Families of rows that turns and mirrors carry onto each other, the same ones carrying the whole set onto itself: the rest of each named row's family, in list order
7 families of 4 rows
q136: [-0.10 -0.75 -0.32  4.61 -2.85 -0.44  0.84  0.11 -1.28 -3.20]
q179: [ 1.69  1.10  0.01  4.01 -2.26  0.66 -0.85 -0.33  2.43 -1.33]
q518: [-1.12 -1.17 -2.57  2.49 -3.62  0.36 -2.02  0.77  0.68 -2.62]
q95: [ 2.20 -2.02 -0.45  0.74 -3.10 -1.39 -0.48 -0.15  0.94 -1.37]
q363: [-1.06 -0.93 -2.86  2.19 -3.26  0.06 -1.87  0.54  1.31 -2.58]
q351: [ 2.12 -2.09  0.10  0.66 -3.18 -0.73 -0.44 -0.05  0.01 -2.25]
q83: [-0.96 -1.03 -2.86  2.44 -3.50  0.35 -1.38  0.92  0.73 -0.96]
q190: [-0.59 -1.54 -2.92  2.46 -4.13  0.13 -1.99  0.56  1.04 -2.05]
q760: [ 2.14  0.89  0.55  3.76 -2.18  0.07 -0.53 -1.29  1.91 -1.63]
q440: [-0.48 -0.54 -2.95  2.88 -3.53  0.80 -2.13  0.71  1.29 -1.79]
q276: [-0.77 -0.90 -3.38  2.75 -3.42 -0.22 -1.79  0.23  0.39 -1.95]
q162: [ 0.42 -0.58 -0.63  3.99 -2.57 -0.84  0.70  0.05 -1.77 -3.37]
q690: [-0.38 -0.07 -0.29  4.51 -3.43 -0.55  0.30  0.16 -1.54 -2.99]
q589: [-0.95 -1.22 -3.07  2.82 -3.35  0.69 -1.59  0.38  1.24 -2.03]
q792: [ 1.60 -1.90  0.10  0.26 -3.19 -0.02 -0.99 -0.48  0.85 -1.73]
q856: [ 1.83 -2.02  0.02  0.76 -3.95 -0.82 -1.37  0.20  0.64 -1.41]
q13: [ 1.95 -2.07  0.55  0.71 -3.41 -0.42 -0.63 -0.10  1.32 -1.83]
q251: [ 2.00 -2.43 -0.09  0.82 -3.68 -0.40 -0.50 -0.53  0.48 -1.69]
q896: [-0.07  0.07 -0.60  4.94 -2.98 -0.70  0.09 -0.16 -1.28 -3.27]
q68: [-0.31 -0.40 -0.95  4.33 -2.21 -1.29  0.96  0.64 -0.92 -3.02]
q126: [ 1.92  0.49  0.32  4.29 -2.41  0.12 -0.57 -0.64  2.71 -1.68]
q408: [ 1.73  0.67  0.87  3.47 -1.83 -0.26 -0.44 -0.16  2.52 -1.78]
q367: [ 1.65 -1.69  0.39  0.44 -3.62 -0.16 -0.67 -0.59  0.40 -1.34]
q99: [ 1.82  1.11  0.12  3.97 -2.16 -0.43 -0.53 -1.10  2.36 -1.99]
q177: [ 1.56  0.83  0.56  4.18 -1.98  0.31  0.20 -0.81  2.11 -1.66]
q857: [ 1.76  0.83  0.62  4.23 -2.58 -0.25 -0.28  0.09  2.06 -0.82]
q799: [-0.32 -0.38 -1.30  4.69 -2.97 -0.55  0.66 -0.35 -1.36 -2.95]
q461: [-0.36  0.15 -0.43  4.42 -2.26 -0.31  0.86 -0.10 -1.40 -2.52]

Which other rows belong to the same family as q251? q136, q589, q126
Which other rows belong to the same family as q690? q363, q367, q99
Which other rows belong to the same family as q461? q276, q856, q408
Which other rows belong to the same family as q896? q518, q760, q792
Which other rows belong to the same family as q13? q190, q177, q799

